One turning vector, and how many steps it has turned:
The counts run from 0 to 496.
[-48   2 -34  28  11   1  31 -32 -34  23 -11  13 -23 -14   6 -45  -9 -24
  -6  -1  27  20  -3  34  17  -9  47 -10   0   0   2 -21 -21  -1  15  -8
   7  -2  13   3 -17] | 299
[-40  32 -21  29 -11   0   1   1 -33  33 -28  31 -22  16  12 -40  -6 -12
  -3 -11  15 -19  -2  33  28   5  24  -3 -29  23   9 -26 -27   4  -1   1
  38  -9  11  -5   3] | 257
[-31  24 -15  21  -6  -5  18 -27 -29   9 -33  22 -34 -36  15 -27 -15 -37
 -28 -21  13   0  -4  10  12 -21  51 -33  12  -6   9 -23 -16  13  21 -15
  -4  -1   2   3  10] | 70
[-32  40   2  18 -29  12  28 -12 -27  -3 -30  34  -7 -22  11 -15 -23 -32
 -13 -23 -10   3  -8  -5  14 -32  24 -48  29  -7  14 -21 -11   9  18 -20
  -6 -12  -1  -1  21] | 348
[-44  21 -14  29 -10  21  44 -29 -32   6 -17  21  -4  -7  -6 -20  -9 -18
   1  -4  21  20  -1  15  31 -37  29 -34  33  -3   3 -14 -13  -3  28 -29
  18  -7  14   1   1] | 270
[-39  22  -4  10 -26   8  20  -5 -27  27 -14  39  -1  -6 -11  -2 -23 -10
 -11 -11  30 -30   1   8  30 -29   6 -33  30  22  22 -20 -15  -4  21 -10
  34  -5  23   0  19] | 430
[-20   0  -8  19   2  23  33 -13 -40  19  -7  30  -4 -23  23 -39 -33 -46
 -14 -18 -11 -17   9   1  -1 -10  12 -59  31  -4   1 -16 -10   5  10   0
   0 -15  -1  -2   9] | 203
[-19  35  -8  15 -25  17   4  -4 -36  36 -12  43  -6  -7   6 -18 -31 -24
 -15 -20  11 -35   8 -13  26  -3  -4 -44   1  33  17 -37 -11  -4  13  -1
  18  -5  -4  -9  18] | 245
[-39  39 -35  22 -10   4  31  -5 -29   5 -16  12 -10  -2   3 -37  -9 -18
   3  13  16  22  -2  29  14 -22  44 -30  23 -13   7 -22 -18 -11  25 -15
   7 -18  18  13 -23] | 107
[-48  27 -12  27 -22  -3   7 -19 -28  21 -29  43 -20   6  -2 -32  -9 -12
   4 -15   9  14 -20   9  22  -6  26  14 -21  27  20 -33 -30  11  -2   6
  21  11   8  -9  18] | 68
[-16  18 -28  11 -21  26  17  -9 -10  28 -13  32  11  -4 -12 -38 -32 -20
 -15  -9  22 -25  13  -4  24 -24   3 -50  26   5  14 -31 -16  -9   8 -13
  32 -14  26  11   3] | 400
[-46  41 -16  12 -35   8  25   0 -13   4 -24  25   7 -10  -7 -13 -19  -5
  -5  -6  17   3  -8  14  24 -42  30 -32  32  -5  18 -22 -16  -6  18 -27
  16 -14  25  10   4] | 152
[-36  13 -12  32   6   1   9 -16 -41  10 -26  30 -37  12  23 -53  -4 -37
   2  -5 -13   6  -7  32  -2   5  38  -7  -9  16  15 -21 -26  10  -7  16
   8   3  -2  -9  19] | 28
[-36  35  -8  21 -23   6  -6 -18 -19  14 -46  35 -29  15   2 -34  -7 -20
  -8 -19   5  -9  -3  19  23 -13  33  -6  -9  18  21 -29 -27  11   0  -3
  37   4  16  -3  27] | 301
[-50  14   8  28   4   3  31  11 -54   7 -20  30 -18  -2  27 -24 -11 -35
   1 -18 -16 -15  -4  37   1 -10  26 -33  17   3   7   2 -18  16  14   3
  10 -17  -2 -14  17] | 465
[-65  18 -11  17 -17 -18  16  19 -20  10 -25  42  -4  -2   8 -35 -16  -4
   4   3  -6  -7 -23  40  -4 -16  28   6  15   6  32 -10 -32   5   3  15
  21  -4  22   7  16] | 383
[-54  13   2  20 -24   5  28  -1 -36  20 -11  50   5  11 -13 -12 -20   2
  14   0  10   5 -21  15  24 -24   6   3  22  34  32 -20 -22 -10  10   9
  30   6  22  -5  24] | 79
[-31  14 -24  20  -4  28  40  -3 -39  19   9  25  19  -4  -6 -37 -31 -24
   5  12  11   5   9  10  14 -19   8 -53  38  -3   7 -18  -8 -24  21 -12
  10 -18  10   8 -17] | 281
[-26  38   9  23 -21  27  20 -10 -47  16 -13  49  -7  19  -1 -11 -19 -26
   7   5 -13  -7   0  -9  13 -15   0 -40  27  28  26 -27  -7  -9  14   0
  18  -4  -2 -10  30] | 160
[-25  28   6  15 -31  19  23 -12 -32   8 -17  57   5  -1  -8 -19 -34 -25
   5  -9 -17   0 -11 -20  10 -26  -3 -37  30  21  29 -31 -10  -1   7   2
   5   0   1  -6  35] | 393
[-14  40 -40  11 -19  17   0 -15 -16   7 -23  24 -11  -2  -3 -53 -25 -32
  -9  13   4   3   6   0   3 -21  36 -36  24  -5  20 -41 -12 -18   9   1
   5 -12  18  22  -6] | 411
[-33  47 -21  28 -30   2  -1  -7 -36  29 -17  48 -10   8   9 -26 -19 -20
  -1  -8   2   5 -14  -5  24   7  11  -6 -33  34  18 -39 -25   1   5   8
  10   3  -4  -8   4] | 449
[-49   9  15  19 -14   3  18  -4 -35  19 -28  53 -16  -7  14 -18 -13 -23
  -6 -29  -4 -27 -10  21  11 -14   8 -14  10  25  27 -11 -23  20   3   7
  26   0   3 -14  42] | 157
[-37  13  -4  27  -7  16  49  -6 -48   8   3  36   6 -16  12 -22 -32 -34
   4  -3 -10  21  -7  -3   6 -18  11 -49  36  -1   6 -18  -8  -1  20  -9
 -17 -12 -10  -9  -2] | 44
[-45  29 -17  16 -25  -3  25 -23 -16  11 -30  26  -8 -32  -1 -13 -20 -16
 -20 -23  24   3 -13   8  27 -36  38 -26  12  -3  14 -26 -22   9  23 -23
   1  -6  15   1   6] | 111
[-49  30 -14  16 -17   1  35 -21 -38  14 -13  28  -6 -21 -10  -7 -15  -9
  -8   2  33  14  -7  12  21 -32  35 -24  31   4  22 -22 -14 -15  34 -16
   7   1  20   3  -2] | 385
[-22  10 -35  22  15   6  15 -14 -37  17  -9  19 -22  -2  11 -68 -22 -42
  -2  10  -7  14   4  21 -10   1  40 -32  14  -7   7 -30 -15 -10   1  13
  -1  -7   9   9 -13] | 410
[-45 -13  -3  39  16  24  46 -19 -51  27   0  30   0  -4   9 -32 -16 -29
   5 -23   5  -2   7  30  23 -11   5 -31  19   8  -9  -1 -16  11  12 -13
  19  -9   1 -17   3] | 432
[-46  30   8  25 -22  11  20 -16 -41  21 -22  42 -14  10 -12  -3 -10  -7
   3  -6  24  -7  -5  12  34 -22  17 -10  14  34  22 -19 -21  -3  19  -8
  33   6  14  -7  29] | 38
[-47  23 -28  23   3  -8  15  21 -33   9 -17  14 -14   5  20 -52  -9 -22
   3  11   0  -2  -6  53  -5  -7  45 -17   8  -5  11 -11 -26  -3   5   6
  17 -14  21   8 -13] | 106
[-35  41 -14   3 -26   4  10  -6 -20   8 -28  29 -15  -7  -8 -21 -14 -13
 -13   8  17 -10  -1   9  11 -35  35 -26  36   9  37 -28 -18 -10  18  -7
  22   0  32  16  23] | 267
